In the rows, 128 means zero.
The rows of D fall into several groups, and each row is roughly a mix of its group's hidden directions.
D (140 x 13):
[[124 137 177  89  76 123 104  94 157 147 174 124 149]
 [102  84 143  77 146 129 133 127 119 127 126  73  71]
 [152 124 154 132  82  89  89 151 175 146 178 142 126]
 [189 162 135  98 156 141 102 178 102 112 131  93 141]
 [ 97  99  86  98 142 153  97 110  81 184 130 139 136]
 [ 86 122  89 137 178 151 134 107  99 140 130  71  96]
 [147 105 139 127  93 122 149 174  96 128 206 135 142]
 [171 134 139 107 113 103  57 134  75 126 139 105 144]
 [173 124 108  94 149 161 131 136 100  65  92 118 157]
 [128 122 136 145  98 111 121 142 188 130 114 197 171]
 [165  99 105 159 184 116 124 131  95 135 116  99 184]
 [166 105 126 106 134  94 165 117 170 172  78 155 138]
 [137 118  98 122 125  85 203 152 143 129  78 141 140]
 [114  84 161 118 141  89  87 179 106 106  84 137 128]
 [ 88 104 130 145 122 126 157  45 163 130 153 132 119]
 [136 114 145 145 150 156 133 169  52 134 117  91  94]
 [134 162 180 133  93 172  79 100 125 128 144 132 168]
 [ 96  89  93 135 196 127 130 147 127 141 147 123  75]
 [ 80  98  88 148 169 164 121 113 122 156 144  93  91]
 [179 169 122 156 155 130  98 194 126 126 132 134 162]
 [115 131 107 113 168 147 151  94  75 132 126  65  97]
 [ 96 154 145 104 105 132  63 126 115  96 120 169  83]
 [ 96  83 157  90 121 123 177  73 128 118 135 111  98]
 [ 83 183 147 146 124 142 117  90 131 183 151 162 133]
 [174 162 152 106 121 148 133 155  71 155 127  80 148]
 [ 93  82  93 137 188 144 133 122 133 168 140 120  85]
 [114 157 111 134  79 108 131 122 197 109 126 152 177]
 [147 138 154 108  71 138 124  81 192 134 130  97 118]
 [ 64 102 134 161 114 133 168  68 115 115 112 144 121]
 [141 103  66  63 139 142 128  91 133 145 123 111  96]
 [152  98 128  77 103 104 110 194 139 129 111 143  87]
 [ 99 103 150  97 129 132 139 141 152  80 110 174  67]
 [125  98  85 138 117  92  94 131  66 142  79 146 132]
 [144 150  96 102 114 115  73  92 132  92 102 132  73]
 [ 93 139 122 165  95 144 137 143 189 142 113 154 182]
 [ 85 160 141 178 121 150 139 128 117 191 161 116 155]
 [137 164 114 135  58 110 124 157 173 110 108 121 170]
 [107 147 122 213 132 109  97 156 150 133 100 149 144]
 [155 152  54 161 158 104 138 111 103 164 122 105 138]
 [ 98  79 131  91 145 102 171  77 135 141 151 133  90]
 [ 77 123 149 162  92  97 151 125 135 182 147 168 113]
 [ 86 131 145 132 136  95 175  63 103 168 133 142 140]
 [146 111  97  89 156 148  75 157 138 118  86 175 125]
 [106 151 160 180 175 169 120 158 105  97 109 101 119]
 [158 136 117  92  85 126 146 114 124 121 207 141  97]
 [132 148 101  64 176 164 110  88 113 107 124 105 112]
 [149 124 125 122  84 107 141 163  96 151 204 119 150]
 [104 150 133 115 168 139 127 126 137 130  34 109 122]
 [119 161 195 147 131 138 137 174 157 119 171 150 155]
 [121 148 162 143 134 108 178  68 167 138 164  98 128]
 [131 167 156  86 156 130 126 161 153  79 181 148 127]
 [108 143 172 134 125 133  82 178  67 141 127 134 160]
 [101 120 127 166  93 109 103 151 185 144 143 176 163]
 [ 90 133 140 143 138  95 172  61  89 140 114 153 142]
 [ 81 152 159 172 106 101 135 113 127 190 159 137 118]
 [105  63 117 110 125 113 133 110 154  84 106 142  71]
 [126 123 131 114 171 107 117  61 192 146 143 146 121]
 [149 131 139 131  84 132 143 188  87 145 174  99 159]
 [146  96 136 112 115 160 157 146 132 118  97 210 149]
 [162 141 103 192 111 112 126  79 153 173 141 121 110]
 [ 80 145 111 160  68 117 110  91 118 152  94 162 127]
 [ 82 125 147 161  78 110 131 161 134 180 144 161 103]
 [114 136 133 166 122 164 183 115 169 106  78 144 159]
 [145 106 142  47 101 106 171 126 110 156 136 149 124]
 [ 95  94 169  89 125 118 177  77 128 138 138  95 108]
 [163 129 140 152 191 115 161 139 118  82 111 140 175]
 [ 49 142 169 145 108 145 130 137 161 150 127 163 140]
 [147 119  99 131 161 101 127 176  50 133 149 134 140]
 [ 90 142 154 181 133 148  82 169  95 135 102 138 159]
 [167 106  99 178 150 106 159  90 145 170 154 115 151]
 [146 184 148 155 114 146 108 183 107 157 125 109 173]
 [175 115 143  95 195 128 145 162 122 101 161 102 117]
 [ 81 158 161  92  79 143 101 135 141 110 135 162  88]
 [124 155 181 124 143 146 146 153 170 111 199 126 121]
 [133 103 124 134  94  99 195 127 185 156 142 122 100]
 [ 74 125 181 152 157 125 127 142 118 174 123 158 169]
 [101 125 140 173 161 138  88 161  87 134 108 131 185]
 [ 90 152 141 198 176 128 142  96 118 145 143 108 152]
 [133  84 107 143 162 105 170 154 147 164  74 154 117]
 [ 75 141 141 174 143 132  96 134 125 162 114 132 194]
 [178 136 126 139  84 109 121  78 166 164 141  86 128]
 [181 146 164 105  86 100 144 152 142  96 111 169 154]
 [116 144 147 139 130 106 159  45 166 124 164 111 129]
 [144 104 123  94  89  98 132 110 156 179 135 182 159]
 [162 155 129 164 144 100 111 199 131 138 110 162 161]
 [103 148 102 122 184  94 119 108  89 183 101 110 142]
 [129 111 157  80  92 123 150 151 118 121 205 147 132]
 [137 107  98 110 166  56  86 108 124 147 108 155 115]
 [ 86  99 159 161 154 110 175 139 148 176 137 161 148]
 [106 131 128 152 145 131 150 136 215 167 110 141 155]
 [132 121 107 125 113 120 188  91 192 137 133 134  81]
 [108 127 140 163 165 160 160 121 157 162 184  97 159]
 [104 116 110 162 130 184 102  94 150  77 131  89 109]
 [ 77 108  87 148 161 139 108  91 121 163 151  88 102]
 [185 128 110  88 161 144 103 149 124  75  98  99 138]
 [115 131 157  71 142 148 171 106 144 110 140 168  76]
 [136 135 133 162 192 159 158  94 131  99 160 102 164]
 [168 111 112 100 103 125 183 106 183 117 125  95  97]
 [116 155 127 133  69 154 130 185  85  94 135 121 156]
 [138 143 125  75 116 107  72 112 105 136 192 111 116]
 [189 145 119  76 155 153 110 115 120  89 132  86 141]
 [130 168  95 154 123 173 157  71 160 145 160 121 142]
 [169 126  69 131 112 158 144 147 126  81 136  78 146]
 [ 87 117 152 144 162  83 136 106 136 189 134 173 138]
 [116 118 130 150  91 121  92 149 194 136 151 180 153]
 [111 183  75 143 108 159 137  82 164 127 126 131  96]
 [ 79 128 156 134 114 106 180  74  95 165 136 143 133]
 [147 121 135  53 116 129 180 109  81 141 139 143 142]
 [104 141 134 128 135 111 127  58 191 124 169 147 143]
 [100 108  96 139 106 169  74 133 162 109 102  87  97]
 [112  95 128 146 145 195 171 112 108 166 125  95 104]
 [118 143 159 151 149 128 192 115 138 157 150  64 114]
 [131 159 180 183 119 112 154 165 158  86 121 134 146]
 [103  76 127 104  96 108 121 129 137  96 100 143  59]
 [125 162 136 157 140  95 134 175  81 165  95 157 164]
 [158  93 146 124 163 146 165  79 137 169  79 141 118]
 [130 131 137 120  98 139 136  72 209 126 103 108 112]
 [138 162 109 133  56 129  75 157 134 152 124 160 117]
 [187 139 138 131 147 160 120 165 175 107 171 106 156]
 [110 155 154  85  84 137 126 135 124 115 156 166  64]
 [ 76 149 169 137 153 110 114 100 130 186 119 171 132]
 [144 155 169 171 124 109 168 149 181  79 126 119 124]
 [190 116 104 140  83  82 103 131 117 144 151  85 132]
 [154  96  90  69  92  92 139 111 135 150 165 137 105]
 [ 92 106 135 138  95 130 139  57 164 122 163 134  91]
 [128 152 130 178 112  96 105 185 147 169 131 171 136]
 [ 88  77 155 146 130 112 132 148 161 100 121 183  91]
 [134 125 120  82  69 106  98 174 129 168 106 147 103]
 [144 106 102 119 103 116 137 110 175  84 117 141  56]
 [147 178 159 100 143 122 139 167 121  56 149 124 126]
 [125 163 149 152 172 127 163 118 101 173 180 121 162]
 [162 128 139 144  81  84  58 119 129 144 109 102 113]
 [181 106 121 102 173 155 124 157 162  81 141  96 136]
 [164 137 132  99 112 110 116 213  99 139 118 157 118]
 [ 92 126 153  45 128 144 145 136 140  86 133 153 110]
 [ 64 117  84 154 141 146  96 120 148 167 161 102 122]
 [121 174 126 150  65 116  95 139 133 185 136 157 137]
 [119 177 139  88 134 123 119 139 133  80 200 111 124]
 [106 152 142 187 104 122 184 149 150  83 113 125 151]
 [137  87 113 127  93 118 131  82 145 187  99 168 154]]

One row of each group comes first, with its name. Which group is each row after those in?
[102 143 126 181 155 158 132 132 124 159 115 109 201]  (78)
[145 107 147 102  66 157 111 150 165  98 155 120  83]  (53)
[ 99  90 115 142 207 144 119 132 110 154 133 124  84]  (86)

[104  98 130  90 115 158 145  57 135 109 141  88 102]  (53)
[126 177 129 169 154 155 141  94 110 147 144 109 192]  (53)
[110 143 153 150 127 119 161  59 177 133 170 106 130]  (86)
[ 96 147 155 199 106 144 165 147 134  92 115 135 159]  (86)
[150 101  96  80 140  73 177 152 134 138 142 135  94]  (86)
[121 142 183 165 111 111  87 173 122 129 155 166 159]  (86)
[180 122 118 112  94  79 122  96 128 150 176 131  87]  (78)
[ 95 131 120 220 149 137 121 125 132  92 109 145 138]  (53)
[110 162 126  93 163 176 121  96 101 148 139  68 131]  (86)
[116 159 184 157 118 183 163 145 158 105 152 125 150]  (86)
[174 105 126  72 133 127 109 178 126  85  94 113 110]  (53)
